Each path below is one point turned by a fixed rotation once a step. After each direction that follows a path, write how fast that rotation turns it, in degrees a step (0 if it stays still).
Each turn is a multiple of 5 degrees from 10 to 175, or 0.
Each row of a path follows its step; steps can be skipped.

step 2: -.08, -.35, -.12, .01, .27, -.46, -.28, -.34, .21, .18, -.07, .06, .45, -.28, -.11, .01, -.28, -.16, -.04, .10, -.04, -.27, .27, -.10, .27, .06, .33, .21, .20, -.35, .26, -.07, .00, .38, .27, -.27, .23, -.14, -.19, .01, .31, .12, .09, -.37, .28, .08, .10, -.13, .48, .03, -.22, -.10, -.50, .19, -.14, .29, .10, -.08, -.11
step 4: -.43, -.31, -.30, -.06, .05, -.21, -.10, -.37, .23, .07, -.02, .33, .42, -.40, .24, .11, -.13, -.30, -.33, .09, .09, .09, -.01, .32, .22, -.08, .25, .07, -.18, -.19, .42, .04, -.19, .05, .10, -.10, .23, -.03, .24, .17, -.03, .06, -.13, -.02, -.24, .15, .19, .27, -.18, -.11, -.26, -.17, -.11, .26, -.30, .56, -.17, -.14, -.46
step 6: -.19, -.32, .22, -.07, -.03, -.16, .01, -.13, .32, .07, .38, .29, .30, -.27, -.12, -.06, -.13, -.66, -.40, -.08, .00, .39, -.04, .28, -.04, -.20, -.13, .29, -.17, -.08, -.02, -.07, .37, -.12, .25, -.41, -.06, .24, .05, .56, .16, -.06, -.04, -.08, -.07, .24, -.06, -.22, .13, -.08, .31, -.26, -.28, .11, -.04, .23, -.26, -.01, -.32
step 10: -.48, -.56, .05, .01, .39, -.11, .06, -.15, -.26, -.18, -.14, .00, .33, .10, -.21, .00, -.24, -.27, -.18, .43, .20, .03, -.05, -.16, .05, .16, -.04, .06, -.08, -.05, .20, .28, .31, -.01, .18, -.06, .24, -.02, .10, -.01, -.20, -.09, .06, -.38, .12, .29, .21, -.55, .33, .05, -.23, .37, -.50, -.04, -.10, .29, .01, -.22, -.03
step 12: -.54, -.19, -.03, .26, .34, -.33, .13, -.08, -.13, .10, .06, .06, .10, -.23, -.26, -.02, -.57, -.07, -.26, .41, .55, -.11, -.02, -.26, -.05, -.36, .34, .01, -.23, -.29, .00, .15, -.08, .17, -.05, -.11, .03, .34, .08, .18, -.22, -.15, -.02, -.29, -.01, .17, .10, -.11, -.30, .11, -.04, -.09, .03, -.04, -.20, .31, -.08, -.11, -.57
step 13: -.40, -.26, -.03, -.16, .10, .07, .02, -.28, .13, .02, -.07, .30, .53, -.31, .22, -.34, -.35, -.20, -.28, .19, .01, .13, .10, .37, .03, .03, .12, .42, .10, -.19, .30, -.06, .11, .13, .45, -.39, -.28, .09, .08, .47, .07, -.09, -.13, -.25, .02, .00, .36, -.26, .29, .00, -.24, -.26, -.03, -.08, -.22, .26, .05, -.27, -.15
step 15: -.42, .11, .11, .34, -.05, -.24, .19, .08, .14, -.03, .02, -.01, .28, -.05, -.10, .02, -.19, -.58, -.32, .22, .10, .50, .15, .34, .18, -.45, -.13, .10, -.56, -.12, .16, .30, .15, .06, .19, -.13, .02, -.11, .26, .48, -.15, .13, .03, .04, -.19, .01, .29, -.37, -.11, -.21, -.25, -.01, -.23, .15, -.25, .20, -.08, -.13, -.26
step 19: -.71, -.56, -.06, .30, .02, -.12, -.03, -.29, -.02, .28, -.01, .29, .07, .08, -.23, -.10, -.13, .10, -.15, .56, .04, -.20, -.23, -.10, .25, -.03, .04, -.05, -.06, -.03, -.11, .04, -.11, .07, .19, -.08, .50, -.01, .17, -.12, -.24, .00, .03, -.17, -.17, .12, .44, -.30, .00, .26, -.09, .15, -.20, -.33, -.24, .17, -.21, .15, -.44
.00, -.04, -.01, .09, .00, -.07, .10, .00, -.06, .10, .03, -.02, -.03, .03, .00, -.05, -.01, .04, .02, -.01, -.10, -.01, -.15, -.07, -.06, .02, .00, .01, -.02, .10, .04, -.03, .12, -.01, .06, .00, .10, -.03, .08, -.16, .05, .03, .20, -.05, .12, .00, .02, -.03, -.03, -.08, .05, .02, -.07, .00, -.05, -.06, -.02, .00, .06
40
-.06, .13, .09, .01, -.04, -.10, .01, -.01, -.03, -.03, -.03, .13, -.02, .02, -.04, .06, .09, -.05, -.05, .04, .00, .04, .07, -.03, .08, .06, -.12, .11, .11, .11, -.01, .01, -.03, .00, -.02, .00, -.02, .06, .15, .08, .02, .05, .07, .03, .07, -.06, -.05, .07, -.05, .04, .10, .01, .02, .01, -.07, .06, .09, -.08, .01
40
-.04, -.12, .06, .00, .04, .03, .02, .05, -.10, -.03, .02, -.01, -.19, .10, -.04, .02, -.01, .01, .06, .03, .13, .00, .08, -.07, .01, .11, .03, .06, -.05, -.01, -.14, .08, .05, -.07, -.07, -.06, -.01, .16, .00, -.07, -.07, .03, -.03, -.06, .03, .04, .04, .00, -.08, -.02, -.01, .08, .02, -.02, -.04, -.01, -.04, .06, -.04
160
-.01, .08, .00, -.06, .02, .00, .04, -.10, .03, -.06, .01, -.01, .01, .14, -.10, -.05, .13, -.06, .02, -.02, -.10, .02, -.09, .05, -.03, .02, -.05, .04, .03, -.03, .06, .09, .04, .18, -.05, -.06, .01, .03, -.15, -.05, -.10, .00, -.07, -.04, .02, .08, .09, .02, -.06, .00, .07, .00, -.07, .09, .03, -.02, .04, .01, -.04
95
.05, .01, -.04, .02, .04, .02, -.04, -.05, -.02, -.09, .02, .06, .01, .04, -.02, -.08, .01, .00, -.04, -.04, .00, .05, .04, .00, -.03, .03, .07, .01, -.25, .15, -.04, -.02, .06, .13, .08, -.04, -.09, .06, .10, .07, .00, -.06, .03, .03, -.08, -.09, .00, .06, -.01, .00, .00, -.13, -.02, -.03, .09, -.06, .03, .07, .01
45
.01, -.05, .07, .03, .01, -.02, -.10, .11, -.09, -.03, .02, .09, .07, .00, .06, -.01, .00, .01, -.04, -.11, .07, -.05, .02, .12, -.09, .06, .05, -.02, .03, -.07, .08, -.09, .05, .04, .05, -.05, -.14, .05, -.09, -.05, -.02, .10, .08, -.05, .09, .00, .00, -.07, .03, .11, .13, .05, .03, -.02, .07, .06, .05, .00, .03
95
